(in the rows, 128 means zero)
Rotation paths and how fast each direction turns (deg/step):
Each turn is a multiple of 5 degrees from 10 to 175, or 0.
Each row of a path follows its step; steps can be skipped.
Path 1:
step 0: [141 136 129 127 138 126 130 128 139 140 119 129 132 130 134 121 133 122
 122 131 127 126 131 126 126 130 136 120 134 129 131 130 128 124 133 120
 126 133 131 131 124 128 134 135 134 124 129 131 127 122 122 124]
step 1: [128 126 126 118 131 126 126 129 139 123 133 116 122 126 127 126 125 125
 131 133 116 132 134 129 133 115 135 126 127 130 127 128 126 126 140 132
 132 131 124 130 121 122 130 132 129 134 138 136 128 128 120 127]
step 4: [129 131 132 113 126 129 136 127 135 129 136 127 124 126 134 126 130 129
 128 131 120 127 132 133 122 127 137 132 123 135 121 128 124 131 139 127
 129 128 120 128 118 123 135 137 128 133 138 127 130 124 122 128]
step 5: [128 136 131 125 134 130 130 133 134 131 125 128 129 132 127 125 136 116
 127 130 123 125 129 121 138 124 135 134 138 122 124 127 117 118 127 128
 134 126 117 130 134 134 135 130 132 127 129 127 130 126 120 121]
step 6: [133 129 121 124 125 124 125 126 130 138 121 115 126 128 126 129 126 121
 123 140 119 121 124 127 125 125 132 121 132 128 131 131 128 121 134 129
 133 138 122 123 125 127 122 122 129 131 126 142 126 126 129 127]
step 7: [132 138 127 123 119 134 131 119 130 128 130 129 129 130 132 124 127 128
 126 126 114 127 132 127 116 128 145 136 120 125 128 132 122 132 135 122
 126 127 126 129 121 125 130 131 128 134 135 130 125 132 127 125]
step 8: [135 137 133 128 137 127 124 136 141 132 125 131 121 134 136 129 137 116
 128 125 129 124 136 124 129 128 135 128 134 123 126 124 123 120 134 121
 131 123 129 127 124 131 130 134 133 130 126 128 130 130 121 125]
step 9: [133 129 125 121 130 123 131 130 136 139 127 119 127 124 126 128 125 127
 126 137 119 123 130 123 133 122 131 119 130 128 123 121 126 121 136 131
 126 137 125 128 123 123 130 130 131 129 137 138 132 116 127 134]
step 10: [128 135 125 125 130 134 130 115 130 129 123 122 130 127 123 121 130 124
 121 133 115 132 128 122 126 116 143 139 126 123 130 135 127 127 128 131
 130 130 125 134 128 128 133 135 129 131 132 125 126 132 125 123]
step 11: [136 137 128 125 122 124 120 137 137 130 125 122 116 134 130 128 136 115
 125 133 127 122 131 133 120 130 137 135 132 128 129 128 134 123 131 128
 137 126 128 126 126 130 121 130 130 130 125 130 131 131 124 122]
step 12: [133 137 134 120 120 125 134 131 132 136 134 130 126 128 135 127 126 126
 126 136 119 116 121 125 128 131 135 124 124 131 123 122 123 127 136 126
 125 133 127 128 124 121 139 129 132 128 134 134 133 121 128 130]
Speeds:
[128 129 127 131 127 131 125 131 128 128 129 127 128 127 129 128 128 128
 128 128 129 126 129 131 128 127 125 131 130 127 126 126 129 126 128 127
 126 126 125 129 129 129 129 128 131 129 128 128 127 129 128 128]	120
[127 129 126 127 130 127 126 129 130 129 131 126 124 126 130 128 127 128
 128 127 128 128 126 128 129 127 126 127 130 129 129 130 128 128 127 126
 130 129 129 125 128 129 124 130 129 129 127 129 128 129 126 128]	140
Path 2:
step 1: [126 120 127 131 120 131 131 129 134 122 134 122 128 131 121 126 132 140
 125 134 138 138 126 138 124 127 141 127 122 122 127 131 124 125 137 131
 131 128 124 129 134 128 122 126 123 121 124 125 131 120 133 119]
step 2: [123 133 126 125 120 137 130 122 127 134 127 130 119 129 126 132 125 126
 127 130 115 133 127 125 119 124 122 129 127 128 131 138 134 128 126 147
 126 124 132 137 140 125 127 123 128 126 122 129 134 129 130 134]
step 3: [135 125 129 127 124 127 126 131 132 120 119 124 133 129 124 127 121 117
 121 130 129 134 134 130 131 125 132 129 132 126 130 132 128 122 141 126
 125 136 126 123 141 130 133 125 137 135 124 136 125 117 127 138]
step 4: [121 124 134 131 130 131 121 135 122 130 131 124 120 132 122 116 126 132
 128 127 128 123 125 126 128 124 128 137 127 124 125 126 122 133 130 121
 132 118 127 125 142 123 132 116 130 130 121 122 138 130 136 130]
step 5: [123 127 124 127 139 137 121 121 129 128 132 125 121 126 129 132 132 123
 124 125 114 129 137 132 130 118 127 117 131 115 124 128 126 128 126 127
 119 136 127 123 129 117 122 120 127 130 131 132 125 128 123 133]
step 6: [130 117 133 126 122 134 129 129 135 125 128 129 131 127 122 121 127 143
 137 126 127 132 128 137 137 129 140 127 130 123 134 125 115 124 134 129
 133 131 131 135 129 124 123 133 129 138 127 132 132 129 127 134]
step 7: [124 128 127 135 121 133 117 129 129 129 137 131 120 127 122 133 132 139
 129 131 127 137 129 134 124 121 128 125 126 127 125 127 137 125 129 137
 124 125 130 138 132 130 128 116 124 120 125 125 130 117 135 120]
step 8: [132 135 125 122 123 133 137 124 132 132 122 125 125 128 125 139 119 129
 123 132 125 130 138 127 117 123 132 127 120 122 136 129 130 130 136 134
 125 130 128 131 139 127 124 132 128 136 126 129 129 124 125 143]
step 10: [122 132 125 128 132 136 128 133 125 126 129 127 126 133 125 119 123 132
 121 127 126 125 133 132 125 116 125 125 129 124 127 131 127 147 124 120
 125 128 130 120 137 124 120 112 132 122 127 128 127 125 133 132]
step 11: [126 115 135 126 128 130 132 120 130 127 134 132 128 130 128 127 128 127
 127 128 113 129 126 129 129 124 137 120 132 110 126 131 124 120 126 123
 125 129 119 128 136 120 124 133 126 132 128 132 131 134 124 134]
step 12: [129 126 124 131 128 137 114 123 138 125 125 127 131 135 127 119 131 136
 130 127 127 138 126 137 134 121 134 126 131 128 129 129 114 127 132 136
 128 130 136 138 129 131 128 125 130 125 126 130 135 126 137 122]
Speeds:
[130 128 128 126 131 125 127 128 129 130 126 127 127 129 128 128 126 129
 127 129 128 127 130 125 128 125 127 131 128 131 126 125 129 127 131 128
 128 128 126 127 128 126 129 127 129 129 127 128 129 128 129 128]	70
[125 129 129 131 131 128 130 127 129 127 129 126 128 129 128 128 129 130
 127 125 128 127 127 127 125 128 129 128 126 128 130 126 131 129 126 128
 128 125 125 128 130 127 127 128 128 128 128 128 128 125 127 126]	120
[128 129 129 127 128 129 128 129 125 126 128 127 127 129 128 130 128 131
 129 130 127 130 126 130 127 128 129 129 126 127 125 126 129 131 127 127
 131 128 129 126 128 128 131 126 126 125 125 130 127 129 128 127]	125
[128 128 128 129 129 130 127 124 127 127 125 127 131 128 128 130 129 127
 130 127 126 130 127 127 128 128 129 127 127 128 130 127 127 128 129 131
 127 128 128 127 128 127 129 130 132 129 127 130 127 131 127 130]	120
Path 3:
step 1: [123 131 139 133 127 132 132 137 135 122 127 126 143 127 124 120 129 131
 124 126 129 128 129 128 117 118 123 128 127 135 132 127 138 126 132 133
 126 121 126 125 129 133 129 120 130 123 125 126 129 132 135 124]
step 2: [129 125 136 132 126 135 130 118 116 130 123 128 136 126 128 132 123 126
 127 124 119 128 129 130 122 127 119 126 130 128 129 123 115 123 126 128
 122 127 132 142 131 130 133 126 124 123 119 133 128 131 129 132]
step 3: [123 123 138 124 137 131 139 123 125 124 133 134 133 126 132 119 122 124
 117 133 130 124 127 127 131 126 128 129 133 123 122 133 133 128 118 122
 124 131 124 135 132 128 118 127 124 128 131 128 124 126 124 124]
step 4: [121 134 133 127 129 128 134 118 129 128 125 133 128 122 132 119 127 128
 124 139 125 123 134 119 120 123 127 126 124 128 134 119 132 129 126 127
 140 126 136 121 129 129 133 124 135 129 119 121 131 126 131 129]
step 5: [136 130 139 129 130 131 132 132 132 127 122 127 141 124 128 125 133 132
 122 127 125 131 124 128 123 115 123 128 129 133 127 130 134 123 137 133
 123 128 132 126 132 138 126 125 126 123 125 134 129 138 127 137]
step 6: [125 128 138 128 126 134 133 122 120 124 127 131 136 127 128 128 119 129
 126 120 127 129 125 135 119 133 118 125 132 122 133 120 123 123 126 132
 127 124 118 138 130 129 125 122 128 126 119 130 125 125 130 121]
step 7: [119 124 134 130 130 135 136 125 119 126 135 127 134 128 130 120 120 120
 118 132 123 118 128 120 128 120 131 129 129 130 125 133 126 129 115 119
 126 125 136 132 131 131 128 127 127 124 132 127 125 129 129 130]
step 8: [127 127 136 124 136 128 137 119 135 130 119 138 133 119 130 122 135 130
 128 144 129 130 138 124 124 124 122 128 129 130 126 122 134 128 125 127
 130 128 132 130 130 124 131 124 128 130 122 127 132 128 126 130]
step 10: [120 129 142 129 129 134 130 129 126 121 127 122 134 127 128 121 123 131
 118 124 126 126 121 126 119 128 120 126 126 133 129 120 119 128 124 134
 131 120 118 130 132 132 129 123 123 124 127 137 129 126 127 125]
step 11: [124 117 132 128 125 137 140 125 118 127 128 132 134 126 126 125 120 123
 131 131 125 121 134 129 124 125 121 125 136 126 125 126 131 126 118 124
 122 122 140 133 126 129 129 127 127 127 128 125 122 132 129 137]
step 12: [127 133 131 124 135 129 133 118 131 128 126 137 142 124 134 125 132 126
 122 140 128 131 131 123 129 119 129 135 128 131 128 130 132 124 122 122
 129 133 128 136 133 123 126 121 131 125 121 126 134 129 128 118]
Speeds:
[128 127 129 127 129 128 128 127 130 130 130 127 126 126 131 129 127 129
 128 127 126 128 130 127 129 126 129 129 130 130 124 126 128 127 127 127
 127 128 130 127 128 128 126 129 131 132 126 128 128 127 128 125]	85
[129 130 130 130 127 129 127 124 128 127 130 126 128 131 127 128 127 129
 130 126 128 127 128 128 126 130 126 129 132 131 127 127 128 128 126 128
 127 129 127 128 127 127 126 130 127 125 130 129 127 129 130 128]	85
Path 4:
step 1: [129 129 131 125 134 126 132 133 123 126 134 137 130 117 127 121 132 122
 129 134 127 124 126 134 134 133 131 115 131 120 126 123 127 134 122 116
 123 129 135 124 127 126 125 123 128 130 120 139 130 134 120 128]
step 2: [122 132 133 136 133 127 122 127 121 141 139 137 129 118 129 123 126 131
 126 131 129 126 120 130 126 128 130 128 139 136 125 121 135 129 133 137
 131 134 126 118 125 127 130 123 128 135 125 128 132 134 122 128]
step 3: [125 130 132 126 121 125 130 130 115 127 136 138 127 134 127 120 120 131
 136 131 125 131 126 128 128 128 122 135 132 134 130 118 131 133 125 128
 120 129 120 129 131 117 128 125 136 120 139 130 130 132 131 122]
step 4: [126 125 131 120 129 127 133 127 112 125 135 124 121 126 129 122 120 131
 128 129 128 131 133 127 129 132 128 131 127 127 117 135 132 128 137 126
 132 124 127 139 124 135 125 115 125 123 128 128 129 138 130 119]
step 6: [125 133 124 129 123 131 120 135 120 134 128 138 134 128 124 130 137 129
 124 129 128 123 130 131 130 133 128 126 120 125 117 126 131 123 115 124
 136 124 127 125 133 125 117 122 127 118 127 133 123 133 123 133]
step 7: [126 130 133 130 131 126 134 128 122 125 125 137 139 128 112 124 131 122
 131 127 133 127 123 133 128 134 132 129 134 133 125 123 136 117 135 124
 133 124 131 120 130 130 123 128 128 126 122 123 140 137 131 132]
step 8: [131 141 133 137 129 123 135 129 120 139 132 128 130 134 119 120 121 131
 135 130 130 120 132 129 129 131 128 128 122 137 130 126 136 124 128 127
 121 123 129 129 123 126 125 121 125 135 134 132 134 118 130 130]
step 9: [122 127 130 127 125 129 132 127 113 127 132 134 127 126 123 123 132 129
 128 130 131 129 141 123 135 134 119 116 126 135 135 128 121 127 125 133
 124 129 136 134 122 130 137 121 124 126 130 135 129 134 136 129]
step 10: [125 133 129 138 124 127 123 136 122 122 127 128 120 122 128 130 131 139
 131 131 135 126 127 128 132 126 127 130 136 137 132 134 131 123 126 135
 131 133 134 135 124 138 119 127 134 125 119 136 131 132 128 119]
step 11: [124 140 126 135 130 138 125 130 128 121 122 134 133 125 125 118 132 141
 135 123 126 130 124 134 123 128 127 131 126 116 122 128 124 127 123 134
 128 129 132 129 127 126 124 119 136 120 136 134 132 127 129 126]
step 12: [123 131 123 124 123 123 136 133 130 125 119 139 126 118 125 128 121 123
 128 126 125 128 132 137 131 127 125 133 127 128 117 122 129 120 131 128
 135 132 130 127 134 133 128 109 125 130 127 130 132 127 129 132]
Speeds:
[126 125 127 127 127 127 126 125 128 127 130 126 125 126 126 126 129 130
 130 127 128 128 130 127 126 129 130 130 128 131 128 130 126 127 128 128
 127 131 127 130 127 128 127 129 129 127 131 130 127 129 129 126]	60
[127 129 126 125 128 128 126 129 130 126 127 128 128 129 131 128 128 128
 127 126 128 127 131 131 128 130 131 128 127 129 127 128 128 125 129 126
 129 126 129 126 130 127 126 129 127 129 130 129 131 128 126 130]	55
[130 127 130 126 127 127 128 132 128 127 129 129 126 129 127 130 130 127
 128 130 129 129 129 129 129 128 127 129 128 127 130 126 128 126 130 128
 126 129 128 129 128 129 126 129 129 125 127 126 127 131 128 128]	115
Path 5:
step 0: [135 132 122 125 135 117 127 132 121 128 124 132 129 117 130 121 126 134
 123 121 131 132 124 119 128 126 137 125 134 127 128 129 119 124 127 133
 127 131 128 125 129 119 122 117 130 126 127 134 132 132 126 135]
step 1: [129 128 127 125 133 128 129 130 125 121 124 123 141 125 135 125 127 119
 137 137 131 132 134 123 137 131 125 124 128 121 127 137 123 132 128 133
 132 122 125 135 130 126 131 117 123 132 128 123 129 124 122 135]
step 3: [134 127 120 127 121 124 123 128 122 113 134 121 129 120 139 132 130 129
 119 135 126 131 130 132 128 127 133 130 127 131 136 126 131 130 126 129
 127 124 119 127 131 133 127 137 126 122 136 129 127 127 128 136]
step 4: [126 132 129 125 124 131 123 132 143 119 129 135 140 121 128 125 134 130
 127 125 117 131 135 132 128 129 127 136 132 129 138 129 129 128 127 130
 122 121 128 123 126 126 125 122 129 120 131 129 135 126 128 118]
step 5: [128 124 129 119 124 136 123 124 131 129 123 131 131 122 130 118 135 123
 120 127 128 134 128 129 133 122 125 120 125 135 134 131 123 125 124 126
 130 129 123 116 128 132 135 130 134 141 125 127 133 137 132 128]
step 6: [131 132 131 124 125 131 126 125 130 122 120 121 131 115 121 131 120 125
 136 127 126 136 123 131 121 125 130 128 127 134 128 130 127 124 116 127
 130 126 137 131 129 133 125 123 132 129 125 127 118 135 139 130]
step 7: [136 128 128 122 130 133 130 137 121 130 130 136 127 128 135 123 127 123
 136 125 123 133 130 118 122 131 131 130 132 133 124 132 131 129 132 129
 134 135 123 126 130 137 118 118 141 126 134 131 127 134 131 131]
step 8: [136 129 133 127 121 121 130 124 130 120 127 127 132 129 127 120 132 113
 135 124 129 125 130 133 130 134 127 118 130 125 126 125 129 124 129 125
 133 138 123 139 130 138 131 120 122 129 134 125 129 123 127 125]
step 9: [130 126 122 131 121 129 125 120 126 127 141 129 121 126 124 125 131 131
 137 127 123 129 129 122 125 123 128 126 124 128 135 125 126 118 130 123
 120 135 132 125 140 127 139 120 128 124 134 130 121 128 124 129]
step 10: [124 124 136 128 129 131 127 125 132 124 131 123 123 128 131 132 129 132
 129 124 125 124 142 129 133 134 131 126 120 131 129 122 132 129 124 128
 124 117 114 133 137 133 132 124 130 125 131 134 126 134 131 139]
step 12: [134 134 132 129 129 137 133 134 129 126 119 123 133 121 138 128 125 131
 125 133 132 127 130 119 138 120 125 122 121 128 131 133 131 126 122 125
 130 137 130 126 126 124 139 123 128 133 131 127 132 130 126 138]
Speeds:
[129 129 127 128 132 127 128 126 126 127 128 128 129 129 128 129 127 131
 127 127 130 128 128 126 130 126 128 128 127 127 127 127 129 130 129 126
 125 127 127 130 124 126 130 126 126 127 126 128 130 128 126 130]	25
[129 129 127 128 129 128 126 126 129 129 131 128 129 127 126 128 129 125
 130 125 127 127 124 129 127 129 127 128 129 129 127 129 131 128 130 125
 129 128 127 128 127 128 128 128 131 129 128 127 128 131 130 128]	35
Path 6:
step 0: [127 125 125 129 129 119 121 127 120 122 120 119 134 127 122 126 136 127
 129 135 135 129 132 136 132 124 130 130 134 129 136 123 119 128 128 133
 130 131 132 119 120 129 120 118 140 121 128 124 129 119 127 128]
step 1: [133 118 131 126 131 122 129 127 136 121 131 133 131 135 136 125 126 135
 130 128 134 132 126 133 129 123 125 129 131 142 130 132 120 119 128 124
 126 136 125 127 135 118 127 130 121 122 137 136 132 131 118 130]
step 2: [122 129 120 119 123 118 126 115 127 132 133 137 130 122 128 126 121 124
 121 135 140 132 132 124 140 125 120 130 121 127 124 135 129 135 130 136
 130 125 133 127 132 130 128 124 128 121 124 126 125 125 123 124]
step 4: [126 116 121 133 135 121 123 134 134 131 132 131 130 125 132 123 131 130
 125 126 136 129 130 128 126 128 128 134 129 133 124 132 129 117 120 130
 122 126 133 123 134 114 112 126 131 124 127 132 131 117 129 130]
step 5: [122 128 135 119 126 125 123 124 123 128 131 132 132 139 132 118 120 128
 125 136 137 131 133 129 130 129 123 136 126 129 120 127 118 129 135 123
 138 132 136 124 125 125 133 128 134 125 132 118 136 127 122 125]
step 6: [135 124 124 123 127 123 123 131 130 120 133 136 121 121 123 129 126 133
 136 125 136 128 136 118 133 139 127 128 121 131 138 132 127 126 137 128
 130 132 125 115 135 127 125 131 127 126 123 130 121 134 120 132]
step 7: [129 121 122 129 135 128 128 124 125 123 131 120 134 128 135 130 133 118
 116 128 139 132 134 130 125 126 118 124 128 127 127 125 130 130 129 127
 124 126 132 118 135 129 122 137 136 117 123 123 130 118 137 130]
step 8: [131 119 133 121 132 123 124 132 130 139 131 122 129 141 123 128 128 125
 130 126 123 126 138 124 130 130 118 141 125 132 125 127 126 118 131 125
 137 131 133 129 138 120 129 127 128 127 138 127 130 129 123 131]
step 10: [129 121 129 127 131 120 118 132 125 120 129 123 133 134 138 136 135 128
 129 133 130 122 136 124 131 134 126 125 128 126 131 117 121 132 131 128
 137 135 128 119 124 130 129 126 137 118 123 126 127 133 138 130]
step 11: [132 129 119 127 125 132 127 129 133 129 136 127 128 134 129 132 125 122
 130 128 131 128 135 131 129 123 117 136 130 133 132 129 128 115 125 120
 122 123 128 116 133 120 125 134 124 121 133 139 131 135 127 139]
step 12: [123 130 130 128 134 126 127 119 127 125 125 126 128 129 122 136 118 127
 123 133 137 125 141 130 127 125 119 142 121 131 123 128 132 127 133 136
 135 128 134 140 131 135 126 130 132 119 122 124 129 132 129 124]
Speeds:
[127 128 128 130 129 129 128 128 128 128 127 128 128 129 128 128 127 127
 130 129 130 124 127 130 130 126 127 127 125 125 128 129 128 129 131 128
 127 131 127 129 126 126 128 129 127 132 128 130 126 125 129 130]	0
[128 127 132 127 129 130 128 128 128 131 127 125 130 127 127 127 129 129
 126 131 124 130 127 129 129 129 126 128 128 128 130 128 126 129 130 129
 131 130 129 126 126 127 130 128 129 128 128 129 127 130 128 129]	145
[129 127 126 129 129 130 130 127 127 130 129 128 126 125 130 128 126 132
 127 128 127 127 126 128 127 127 129 129 128 127 128 131 129 124 130 128
 128 128 127 127 128 128 125 130 128 128 127 131 126 129 127 127]	145
Path 7:
step 0: [120 140 135 131 121 131 141 128 124 128 122 122 127 122 127 139 119 128
 124 133 127 131 121 124 129 118 130 129 128 132 122 127 136 126 127 130
 130 118 140 132 128 136 136 123 132 131 126 136 124 126 123 123]
step 2: [125 127 129 134 120 123 136 123 129 132 120 127 130 128 128 120 137 131
 127 135 123 136 124 129 123 122 135 123 127 125 131 123 143 116 133 121
 129 127 135 125 134 120 121 123 125 132 121 136 126 136 127 120]
step 3: [128 140 134 134 130 124 138 135 129 133 121 130 126 122 133 135 126 121
 136 137 116 128 130 131 122 126 131 128 140 117 135 130 130 122 136 128
 132 132 129 129 126 130 125 133 124 136 125 126 117 129 132 122]
step 4: [123 126 128 131 119 134 135 137 131 129 123 127 129 129 134 129 121 127
 128 123 119 132 125 133 137 113 130 132 132 133 135 137 127 129 131 124
 138 126 122 125 128 121 122 130 118 135 122 127 130 129 132 114]
step 5: [131 133 130 127 122 121 139 125 139 132 125 128 127 132 137 139 122 127
 124 138 127 129 130 127 135 120 132 131 124 128 126 130 130 131 135 125
 124 127 124 132 132 125 126 128 134 139 116 120 134 144 131 128]
step 6: [115 129 131 132 121 123 134 125 129 133 135 124 118 130 140 134 118 130
 138 132 123 121 116 128 127 118 131 128 130 134 134 131 126 124 132 127
 124 128 139 132 132 127 133 120 123 131 130 126 127 133 122 128]
step 8: [117 130 125 122 126 126 145 130 129 125 121 135 135 130 129 134 139 132
 128 132 120 125 119 129 129 119 134 117 130 127 131 122 127 125 126 126
 121 137 129 132 133 121 123 127 127 135 134 134 134 133 127 129]
step 9: [128 132 135 130 131 132 140 134 125 131 120 127 128 129 129 132 123 132
 127 132 120 124 113 133 127 136 125 138 141 127 124 122 132 131 130 134
 125 130 135 133 141 122 121 132 124 134 125 127 125 130 129 121]
step 10: [122 137 133 135 126 135 143 140 136 129 136 126 128 127 120 131 131 129
 134 128 131 129 124 125 132 119 122 135 126 133 133 122 129 137 135 122
 138 131 131 128 132 124 119 129 132 135 131 132 132 130 129 121]
step 11: [129 137 135 127 121 128 142 122 131 128 135 117 132 126 137 123 128 123
 128 128 125 131 128 135 127 124 124 131 122 135 134 125 135 124 122 130
 122 133 122 130 139 127 115 132 134 134 129 122 127 138 126 126]
step 12: [120 133 142 133 125 134 128 124 131 123 126 125 127 113 133 128 123 127
 135 138 123 118 122 130 126 129 133 126 131 136 138 120 134 127 126 120
 125 124 135 122 126 127 124 124 132 135 126 124 132 133 131 126]
Speeds:
[129 130 131 127 130 130 130 129 127 126 127 128 127 128 126 127 131 128
 127 127 128 128 126 126 128 128 125 131 127 127 130 126 130 126 128 129
 125 127 128 130 128 126 129 128 129 127 128 131 128 127 126 127]	40
